In the data rows, the value 128 means zero.
Here are some points, one per row:
[127 103 103 158 135 120 158 120 146 109 133 123 135 101 166 128 142 133
 105  96 158 123 114 128 162 111 127 112 134 102 152 133]
[136 144 124 146 145 149 117 123 139 143  84  89 107 142 130 175 157 134
 162 112 138 116 117 151 138 148 152  87 145 164 123 143]
[131 143 122 122 166 128 170 148 101 158 143 116 232 120 135 140 134 155
 128 184 131 115 156 136 149 110 147 125 140 132 102  94]
[129 131 128 146 109 104 130 125  98 116 105 145 131 155 121 112 104 151
 124 123 131 163 133 140 136 142 162 139 143 106 123 115]
[124 228 130 110 123  96 130 140 190 147  99 131  97 108 135 148 128 123
 108  95 102 122 132 117 148 123 123 116 136 102 178 126]
[ 87 136 136 119 121 150 110 110 105 143 147 114 148 120 136 116 154 110
 125 155  96 144  80 118 121 111 125 156 141 143 153  61]
[164  97 150 128 110  97 106 113  97 131 158  82 124 100 140 104 127 140
 103 132 122 144 103 139 109 101 101 130 162 163 132 135]
[ 44 119 138 131 132 111 132 120 110 163  78  97  89 107 138 107 133 120
  94 104 172 151 124 100 113 123 127  78 134  80 125 155]
[140 113 122 115 139 138 150 156 121  23 162 128 108 104 103 129 162  91
  86 143 121  92 136 202 158 150 135 144  93 101 131 151]
[137 115 123 139 156 151 114 152  95 130 134 112  98 145 123 113 101 112
 127 141 165 112 135 123 150 144 124 110 132 139 127 135]
[117 149 119 126 138 111 117 106 128  80 151  85 144 137 124 126 150 169
 139 121 128  97  64 103 117  98 120  71 167 154  74 131]
[145 112 150 122 133 126 140 133 109 130 138 121 110 124  95 103 102 122
 133 121 127 141 116 120 116 135 122 134 102 177 161 134]
[171 116 105 139  99 119 122 131 160 135 186 117 102 134 133 158 156 162
 134 118 155 130 171 124 115 114  93 120  86 114 106 136]
[102  70 216 120 102 166 121 117 138 132 127 120 118 179 129 131 139 139
 123 110 145 140 109 145 145 125 103 129 124 119 109 123]
[150 128 133 201 106 121 149 112 120 132 136 119 160 146 114 150 140 103
  81 127 114 116 134 124 114 152 116 116 122 139  88 131]
[ 97 121 126 127 139 121 126 112 133 114 154 123 138 168  96 137 129 133
 150 107 166 104 120 140 127  74 115 127 137 187 115  75]
[126 125 131 101 135 123 149 141 130 131 111 147 139 169 108  88  99  87
 143 125 119 127 106 120 113 101 141 173 148 169 117 255]
[152  99 129 126 116 147 114  98 127 104 101 104 101 152 122 100 118 141
 105 113 139 153 147  94 149 116 121 124 111 101 125  70]
[114 120 140 181 112 141 129 145 152 103 167 106 163 123 102 108  89 132
 128 127  92 171 134 143 110 111 129 139 136 150 144 122]
[160 108 112 136 149  97 117 112 193 136 123 134 112 135 148 132 121  87
  93 134 128 111 136 115 135 134 196 131 116 108  45 131]
[110 145 165  98 116 104 146 148 116 142 150 129 153 129 130 117 194 125
 138 130 127 104 146 152 134 129 126 129 130  77 107  90]
[133 107 161 159  95  77 132 145  96 142 130 198 142 132 137 125  96 126
 116 147 122 126 111 125  92 142 121 114 126 163 151 123]
[119 126 141 145 144 126 232  85 164 143  90  98 138 124 116 109 136 116
 140 101 105 110 114 146 113 143 128 171 150 132 125 118]
[134 125 134 240 142 151 132  93 104 114 125 129 112 125 118 132 142 121
 125  90 168 163 148 106 121 120 111 169 145  86 149 135]
[122 117 156 135 115 130 109 134 113 135 127 121 126 140 127 136 118 133
 151 157 120 131  97 125 114 112 148 124 124 121 172 115]
[103 108  96 149 231 128 136 141 100 144 152 177  76 123 128 104 143 112
  99 182  58 115 154 118 114 125 104 146 135 129 120 125]
[157 110 151 106 128 114 140 114 136 175 128 131 144 125  93 144 173 210
 114 129 122 163 140 120 104 134 117 121 122 133 102 137]
[109 151 151 134 163 122 105 115 126 114 157 103 133 212 130 153 115 115
 114 153 146 132  81 108  87 119 171 111 141 140 149 144]
[164 160 108 131 138 127  18 139 147  97  89 108 118 141 124 110 128 129
 132 138 151 137 144 118 135 149 112 139 171 114 123 159]
[ 96 149 129 139 147 112 123 110 173  93 162 157 133 140 170 116 125 155
 134 145 164 156 152 112 121 122 133 131 112 136 119 108]
[148 124 131 107 113 111 162 129 151 125 154 114 137 118  86  96 126 138
 151 159 125 107 148 121 130 141 171  98 147 143  90 116]
[138 126  83 111 126 144 131 127  74 120  72 131 135 150 123 108 135 113
  78  91 173 134 125 119 121 153 142 139 143 166 116 136]
[133 142 147 121 111 141 132 151 109 106  93  89 116 121 121 176 104  98
 128  98 137 133  96 119 130 112 108 169  93  79 138 133]
[149 166 154 151 118 120 135 132 142 145 127 166  93 148  73 110 138 219
 123  82 128  92  64 107 138 151 136 143  77 107 128 131]
[145 124 182 128 128 131 128 147 140  88 101 117 161 138 128 115 144 121
 126 106 130 120 153 137 130 124 138 142 100 171 157 119]
[145 125 126 103 140 118 158 158 137 126 104 145 114 177 138 164 148 148
 138 108 156  95 135  98 144 124 125 135  99 104 137 142]
[115 159 155 139 133 172 117 151 104 130 140 188 122  67 154 130 102 133
 146 199 146 135  74 131 137 102 128 122 176 151 119 100]
[143 158 108 126 118 145 143 139 121 135 203 130 118 151 130 145 108  96
 134 132 116 108 138 119 170 165 134 137 133 108 146 129]
[181 160 125 120 160 107 139 134 135 115 144 145 135 139 149 128 125 154
 155  80 109 100 115  91 112 131 155 130 124 121  72 109]
[133 122 138 136 125 118 153 143 107 135 147 121 104 147 143 127 110 108
 113 167 114 109 135 132 123 143 129 139 121 139 127 131]
[128 120 102 136 132 152 137 144 171 137 117 173 139 154 109 160 161 156
 102 126 125 123 153 128 130 138 110 120 147 144 148 138]
[149 137  28 158 133 107 104  91 126 149  91  87 149 158 128 148 136 144
 132 130 120 125  95 151 154 109 123 178 112 113 102 157]
[140 136 167 113 120 102 126 115 150 119 127 126 137 140 211 122 165 151
 127 103 115 148 123 130 133 147 109 123 148 122 100 138]
[113 127  99  93 139  77 117 111 120  72 151 157 124 132 131 185 160  86
  96 154 152 186 115  54 155 106 112 134 123 121 139 111]
[137 133 122 106 123 142 160 126 105 121 137 106 129 110 108 129 114 137
 112  98 129 152 129 113 134 117 177 111 108 109 140 150]
[ 87 161 130 115 125 150  82 127 156 148 125 149 129 138 137 157 155  89
  78  93 111 151 142 172  96  84 171 155 120 184 129 121]
[152 102 127 132 125 131 113 118 141 100  92 136 161 136 132 114 103  93
  65 118 164 149 104 121  99 107 118 102 129 105 121 127]
[140 150 126 110 121 194 131 133 127 115 153 139 135 146 126 111 114 127
 133  96 107 111 126 120 121 132 113 129 113 100 129 123]
[122 102 122 169  99 129 113 237 116 132 114 122 118 121 144 124 116  85
 105 136 138 120 120 114 135 135 149 147 130 104 126 113]
[120 135 119 159 139 153 121 142 131 145 109  94 132 109 130 135 124 152
 132 109  99 133  98 159 134 134 117  87 160 139 120 123]
[115 124 134 141 130 179 136 112 153 143 143 145 105 133 128 191 109 116
 140 136 104 179 120 112 124 102 128 147 151 168 133 126]
[ 91 154 102  88 138 165 102 134 139 118 137 109 144 143 109 115 134 129
 154 105 122 171 145  92  90 175  85 165 165 172 136  95]
[147 128 165 131 165 119 110 103  88  73 125 119 174 117 104 162 128 157
 131 146  98 186 111 128 106 132 159  96 148 124  99 150]
[ 83 118 102 145 137 129 109  51 124 101 149 115 137 145 116 101 127 111
 141 127  91  54 132 109 127 130 137 158  76 140 166 150]
[ 90 100 141  99 128 132 105 147 124 147 151  86 159  91 120 160 164 161
 113 141 121 120 139  65 133 146 147 120  90 128 139 170]
[115 108 135 105  79 133 123 114 119 113 126 130 120 133  94 133 112 138
  90 102  97  62 152 150 123 172 119 132 139 126 129 117]
[147 127 124 147 100 101 112  76 106 183  91 139 101  74 129 171 129  88
 186 149 130 141  97 178 121 131 122 112  93 166 101 161]
[105 148 123 151 107 126 132 139 146 131  82 109 136 117 142 142 132 126
  83 159 121 112 166 130 154 138 134 107 103 113  92 107]
[ 93 118 151 114 128 130 112 123  96 102 130 164 129 111 116 134 131 112
 147 136 124 171  95 164 111  99 122  90 134  90 148 115]
[116 132  83 119  98 140 110 122 135 135 102 139 125 123 189 108 140 121
 145 154 135 130 120 155  46 134 139 122 118 101 118 122]
[110 135 142 139 124 115  98 112 167 123 143 128 146 126  74 106 165 140
 160 125 163 102 137 110 124 108 169 166 160 138 118 106]
[144 124 119 113 141 134 141 129  94 133 123 141 115 119 189 132 127 119
 144 120 119 122 128 125 113 141 136 168 128 168 134 122]
[132 133 148 128 128 114 126 121 124 110 112 120 132 110 115 116 111 122
 146 137 113 106 123 120  25 128 137 127 140 115 166 121]
[126 144 111 135 129  67 124 129 153 148 173 140 142 113  87  99 161 133
 122 119 131 121 108 125 145 110  76 116 125 138 117 151]
[160 131 117 137 120 144 132 129  95 133 116 148 123 107 138 100 145  99
 103 160  93 124 135 115 156  88 145 127 103 141 131 123]
[ 85 137 104 104 144 109 123 119 121 145 119 131 141 119  98 181  17 136
 130 109 109 137 100 192 134 165  86 133 126 102 125 137]
[116 107 112 166 159 129 110 121 130 136 118 146 151 131 100 113 125  97
 178 122  85 143 111 139 156 119 107  90 143  59 123 127]
[127 126 137 119 140 110 137  99 160 112 122 144 169 130 110 145 167 165
 152 136 148 112 123 114 113 139 137 128 142 158 141 127]
[146 150 105 123 112 121 125 108  86 138  94 154  64 166 158 150 144 120
 165 169  99 139 155 146 115  96 126 151 153 135 131 137]
[107 163 121 154 155 106 111 152  96 133 145 137  89 141 130 106 130  87
 134  86  91 148 104 107 124 100 142  45 100 125 170 140]
[178 115 170 124 128 119 136  88 126 146 136  88 127 152 132 164 132 120
  46 154 138 148  98 138 107 123 147 121 164 140 178 126]
[107 131 116 108 104 140 129 133 106 160 153 138 162 126 124 132 107 149
 123  91 164 107 140 149 165 125 146 137 120 115 134 114]
[111 144 135 114 126  92 147 136 163  99 112 144 119 109 137 146 129 150
 128 114 139 117 164 118 147 104 114 134 127 119  88 114]
[153 118 161  96 134 142 118 125 131 167 118 130 146 117 119 152 129 146
 115 127 148 105 155 117  88 102 104 112 159 107 115 152]
[114 147 141 130 124 157 126 114  82 163 166 144 157 110  91 146 146 114
 149 146 136 115 142 159  97 119 141  95 123 138 104 133]
[120 119 156 112 141 115 118 133 151 118  91 130 106 122 131 101 119 154
 132 100 139 136 155 124 154 146 127 157  79 117 133 133]
[117 167 133 126 126 123 124 131 146 102 128 122 129 163 144  92 137 166
 133 170 150 109 145 117 113 129  89 156 100 128 108 140]
[159 136 144 122 127 132 156 118 124 180 149 139 136 138  99  96 140  87
 137 199 106 135 110 136 155 128 119 110 117 149 145 113]
Along one direction, these points spread out more than along any other. How many in every 100 of the points above lie lower along it than each point below? Round to a whole number. More than half of the points above lie lower than the first one.
[127 110 111 135 123 132 126 142 142 105 190 139 110 114 125 110 111 128
 109 148 136 118 127 162 139 123 182 188 125 109 133 131] 47
[169 123 133 106 111 148 134 115 138 118 142 177 114 101 122 190 142 141
 125  98 138 126 113 123 129 130 111  97 136 113 174 152] 53
[133 140 127 152 134 141 131 138  95 115 165 126 129  65 126 109 114 123
 110 145 128 113 144 136 144 123 153 101 126  97 108 139] 36
[146 101 106 116 112 137 105 124 102 163 161 156 136 109 121 124 135  93
 107 130 134 122 143 132 145 144 182 127 144 115 125 130] 35
[163 134 101 121 138 133 175 150 124 128 142  99 106 155 133 113 130 144
 140 132 126 163 177 150 126 110 129 104 120 133 150 130] 53
[159 100 121 160 163 103  93 141 143 125 142 100 137 127 182 134 154 102
 147  98 145 131 136 134 134 163 114 119 125  95 163 134] 64
[152 111 123 120 129 101 126 169 138 135 107 103 145 123 109 112 110 142
 145 178 120 122 141 167 116 118 134 118 145 134 133  94] 36
[144 123 133 129 121 113 152 160 188 137 114 162 100 144 160 138 135 191
 141 109 137  64 136  95 133 118 132 117 101 119  98 125] 100
[120 124 100 112 121 127 169 138 134 122 118 129 107  62 133 147 129 115
 153 148 128 106  99  98 128 187 139 127  87 134 130 131] 53
[134  80 104 122 141 160 115 176 136 153 148 154 157 147 131 131 122 157
 117 147 136 173 125 176 168 225 125 125 134 111 115 108] 53
[142 128 112 137 141 153 138 109 123 122 111 128 115 118 148  99 103 133
 111 198 149 126 145 136 174 148 121 109 132 120 120 118] 38
[164 121 141 145 154 111  79  23  86 170  93 157 120 125 138 107 107 121
 166 133  94 122 200 146 138 115 113 122 140 129 134 147] 23
[135 102 137 147 160 115 131 122 133 155 144 130 107 133 132 147 116 152
 118  76 148 141 131 129 134 159 115 130  85 120  98 118] 90
